Rotation paths and how fast each direction turns (deg/step):
Each turn is a multiple of 5 degrees from 10 to 175, or 0.
Each row of a path follows its step; steps can be skipped.

step 0: [ 54  19  41  23  54  -9  26 -19  10 -27  -3 -11  11 -12  50  -4  43  -9
  -7  -6  43 -34 -23  -6  -3  11 -20 -23 -19]
step 1: [ 35 -36 -28  17 -53   1  -7   6 -12   9  31 -10 -18 -14  85   6  -1  17
  15  14 -15 -27  25  16   2   4  31 -29  18]
step 2: [-21 -17 -27 -11  41  37  -9 -18  11   2  46 -46  -9 -41 -20  15   1 -15
 -38  -4   8 -34 -19  59 -29  19   1 -19   0]
step 3: [ 31  75 -18 -22 -24 -36 -55  15  -2  22  31   0   0 -15 -19 -16  -5 -41
  11  24 -13  -2 -13  14  -4   4  47  -1  14]
step 4: [ 19  33   3  14   1 -11  24 -35  49   4  18  -5  13  -3   3   3  -3 -28
   7 -29 -55  10 -49  17  22   9 -68 -14 -30]
step 5: [-20  -9 -22  22 -62  -9  51  -2 -22   8  -3  23  -8  35  18 -29 -29 -59
  39  10   0 -13   6  35 -21  -4  17  11 -23]
step 6: [  9 -49  22  21  41  -7  50  16  36  27  22   9 -16  31 -59  -1  14   8
 -30  24 -10  -3 -23  37   9   1  26   1 -20]
step 7: [ 20   7  27   8  -4 -21 -26  19 -19  41 -20  16 -44  -8  12   1  52 -28
   8  60  -4  20   7 -19 -56 -21  -5  19 -22]
step 8: [ 34  -4 -24  -2 -29  14  14  13  45  13  -1  -5  -6   3   3 -17 -18  70
 -50  -1 -21   8  -9  -9 -49  -9 -60  -3 -14]
step 9: [ 17 -13 -11 -22 -12  13 -27  11 -46  11  16   2  -9   5  -1   3 -50 -13
  11 -20  62 -17   6   6 -28   7 -18  60 -57]
[-14   5   4   7  -4 -12   1   9 -19  -3  13  -4  12 -12  -6  -1  -8  -1
   7  -8 -14  10 -17   5  -1  15   0  -4   5] | 45
[ -8 -15  15  14  -2 -10  13 -16  -4   6   3  -8 -11 -11   5   2   5   4
  -9   3  -5 -10   2  -6  -1  -5  20   6   7] | 70
[-10   8  -2  -4  -3  -1   8   0  -6  -2   7 -15 -15  17  -3   4   5  21
   7   7   9  13  -4 -13  -1   5  -3  12 -11] | 25
[  0  25  12  17   1  -5  -5  -1  10   7 -17   3  -6  -3  18  -8  -7  10
   0  -4  -6  -3  -3  -7  -3   7  -9  -5  -3] | 95
[  0  -1   1  -2  11   4  12  -8  -3  -3   1  -4  -4 -14 -10 -12  -4   8
 -18   5   3   7  -3   5  18  -8 -14 -20 -13] | 170
[-16   4 -12   0   1   3  10  -4   6 -10  -9  -7  10  -1  -4 -18 -13   7
  -5   6   9  -6   2  14 -22  -2   4   7   8] | 115
[-11   8  12 -23   2  -7  -4   1  14  -4  19 -15  -4  -3  14   1 -11  -6
   2  -4   0  -5  14   4   4   0   2  -6   1] | 40
